Each row is where one point has got to under a steady rotation. How many ticks took it there?
The counts run from 0 to 785.
[ -5   0  37 -14   0  11  15  32  -8  18  -9  13 -11  43 -32  -4  17 -33
  46  13  12 -22  20 -11  13  -9  26  17  17 -21 -28 -29 -18  -2  12   1
   3   6]
472
[-11 -11   1  -3   4  13  23  21 -19  12   1  22  23  32 -32   6  23 -52
  35   2  23 -15 -18 -24   9   3  25  -9  -6   8 -26  -7  -9  -8   3  34
  10 -13]
325
[-19  39   5  15  10  33  35  11 -32   5 -24  31  21   7  -8  -5  22 -39
  32  26  13  -2  13 -11   6  -3  26   5  14   5 -13 -12 -10  -2   4  20
   8 -26]
281
[ -6   5  28   3  -4 -16   2   7   2   9   5  14  31  45 -16  -6 -16 -41
  56   2  -4 -22  -9   4   6 -10  21 -12  -9  -5 -26 -20   7 -37  19  13
  11 -24]
558
[ -7  10  -5  24  25  20  23   9 -24   3 -13  27  40  27 -24 -13   5  -8
  51   7  20  -8   5 -30  22   6  13   4   6  -2  -5 -15  14   4  24  -5
  31 -29]
379
[-19  12  -2   9  12  24  17  12 -22  19  -2  10  15  31 -29  -1  12 -19
  43  18  21  -3 -11 -47  12  21  11  -1  13  -7 -27  -5   2   2  19   0
  27 -32]
152
[  5  13  32  18  14  21  30  27 -16 -17 -23  25  34  16 -19  -6   6 -21
  44  15  30 -12  12 -15  27  -6  27   4  -4  -1  -1   0  -1  -8  22  22
   6  -6]
574
[ -3 -19  10   8   1 -12  26  27   8  26  -7  19  22  33 -37  -2  -3 -38
  48   1  14  -9  21 -18  26 -15  -6  -9  12 -22 -14 -30  -5  -9  15   1
  11   2]
169
[-27 -18 -17  11  -3   7  18   9 -24  19  -4  37  44  27 -20   0   9 -44
  39   0  18 -12  -7 -23   4 -12  13   4   8  15 -20 -23  -5   4   2  25
  14 -11]
161
[-11  28  10 -10  -2  19  25  25 -14   8 -12  11  16  19 -32  -4   4 -38
  41  32   7 -13 -26 -34   5  14  10 -21  -1  -6 -27   3  -6 -37   7  30
  11 -24]
653
[ -3   4  39   6   4  20  17  15 -11   2   5  36  32  27  -5  14  -4 -30
  43  14  12  -3   9 -24  16  -9   3   0   2 -18 -32 -14  14 -39  20  10
   6   1]
353
[-32  23  10   4  -1  16   3   0 -32   8 -11  17  15  29 -18 -18   8 -21
  57  23  10 -13  -8   1 -13  -4  38   9  15   3 -12 -21 -11   7   6   4
  22 -34]
610
[-13  18  24  -9 -11  14  31  11 -18  29 -19  35  26   3 -25   1   7 -29
  44  34  15  -4   6 -20   8 -33  -7   7  22 -10 -11 -19   6 -16   2   2
  16   2]
289
[-37  11 -12  11   1  10  30  -3  -4  25 -24   9  25   9 -16 -12  16 -39
  50  18  19   2  17 -25  18  -8  -6  -4  13  -4 -12 -24 -12  -4  15  27
  -6 -24]
139
[ -5   2   7  -1   4   6  21   4 -13  39   3  28  28  33 -33   1   1 -39
  45   9   6 -10  -2 -33  16 -12  -9   3  15   2 -35 -21  22 -14  15  -7
  20  -5]
158
[-22   0  15  28  -5 -17   3   5  -4  10  -2   7  14  48 -10 -10 -12 -32
  54   3  12 -18  16  -2   2  -7  31  -2  12 -13 -30 -29 -14   0  28  -7
  19 -25]
14
[-11  17  53  21   3   5  13  17  -7 -12 -13  19  14  33  -4  -5   2 -20
  46  17  16  -3  23   4  12 -16  37  -5  -2 -32 -12 -21 -19 -20  25  12
   5 -12]
47
[  6   3  31 -28   9   5  20  25  -4  23  -5  21   7  39 -45 -13  14 -33
  47   6  -1 -18   6   0  20 -17   8   1   5 -12  -2 -33  -5 -23  -5  12
  10   5]
625
[-15  29   1   5   6  21  37   8 -21  21 -11  33  25  13 -21  11  23 -46
  25  17  13  -1   1 -27   9  -2   5 -21  -1   1 -18 -12  -4 -19  -1  31
   8 -28]
128
[-15   8  24   5   5  -5   7  11   1  15 -15  15  13  31 -29 -24  -7 -13
  63  16  10  -9  19   2  11 -13  15   3  18 -26   4 -40  -7  -2  14 -16
  23 -21]
765
[-11  12  25  17  -5  -8  18  16  -1   4  -5  12  24  26 -26  -6  -8 -26
  41  19  21   0 -15 -22   6   6  12 -46 -14 -28 -13  -8 -11 -26  19  21
  23 -34]
197
[ -4  22  34  -1 -16   9  22  13  -1  18 -21   6   8  16 -19  -5   3 -50
  54  34  10 -23  20  -8  14 -15  15  17  20  -4 -29 -10  -5 -15  27   5
 -11  -6]
114
[ 13  14  26  13   6   4  28  26 -12  -1 -23  25  31  29 -20 -17  -7 -35
  46  10  10 -25  17   8  19 -23  28  21  15   9  -6 -14   9  -4  20   3
  14   5]
409
[-21  -4   9   6  13   0   9  18  -9  15  11  26  19  54 -20 -10  -1 -17
  43  -2   5   0   5 -19   7  -8  14 -22   5 -30 -25 -48  -7 -21  -2   6
  28 -18]
3
[  2  23   1   1  -2  -6  27  17 -16  10 -28  16  27  12 -39 -13  -4 -48
  44  28   6 -19 -20  -7   5   1  13 -16  -4  20   0   0  -5 -15   5  17
  20 -30]
260
[-10  36  40  -4   9  21  20  -5 -10  22  -6  10   5  42 -16 -17  13 -17
  56   8   3 -11  20  -1  13 -19  26  14   5 -10 -18 -31   8 -10  20   6
   5 -16]
603
[-10   6   2   1  14  14   4  33 -22  -1  -5  26   5  34 -19   5  -3 -45
  44  30  -1 -19  -6 -18  -1  29  20   3  18  -8 -29 -24 -11 -20   5  -6
  13 -25]
480
[ 21  13  30 -14  11  13  17  17 -22  17  -9  33  22  32 -41  -2   0 -32
  49  12   1 -22   1  -3  18  -9   7  15  10   3  -6 -20  15 -17  13 -13
  21  -7]
778
[ -1  -5  -3   7   1   2  28  23 -18  21 -15  43  33  14 -27  13   5 -65
  36  20  11 -17   8 -17  10  -2  -3   5  20  10 -16 -13  -6 -14   5   5
   4  -9]
486
[-15  23  28  24  -2  11  17  19 -18  -1   8  26  12  35  -9  10  -1 -28
  29  24  20  -4   0 -28  -2  10  24 -24   2 -27 -39  -8 -14 -23  21   1
  23 -29]
350
[ -4  19  36   0  11  12   2   8 -25   6   1  30   5  49 -30   3  11 -27
  44  14   5 -16  -2   9  -3   4  41  -4   0 -11 -13 -25 -12  -4  13 -10
  23 -32]
775
[ -3  20   3  25   3   2  18  13 -20  -2 -23  18  34  13 -23  -5  -5 -44
  52  24  16 -23   5   1  10   9  29   1   8  16   1  -1 -10   3  27   1
  10 -40]
412
[ -8   8   8   0  -2   3  29   2 -30  36 -13  39  27  17 -44  -2  18 -37
  38  11  22 -11  -2  -4   7 -19  15   6   7   2   5 -19 -14  15   3   4
  26 -15]
617
[-12   9   4  27   5 -10  19  22  -1 -15 -29  10  33  11 -19 -15  -5 -25
  53  27  29  -2  10  -9  17   8  18 -17  -2 -15  14  -9 -19  -7  24  16
   7 -37]
43
[-22  12  26 -10   4   8  20  -7  -1  38   0  14   1  30 -29   0  23 -38
  45  11   3   6  12 -16  11 -11  -2 -16   4 -28 -14 -41 -11 -21   4   8
   0 -23]
298
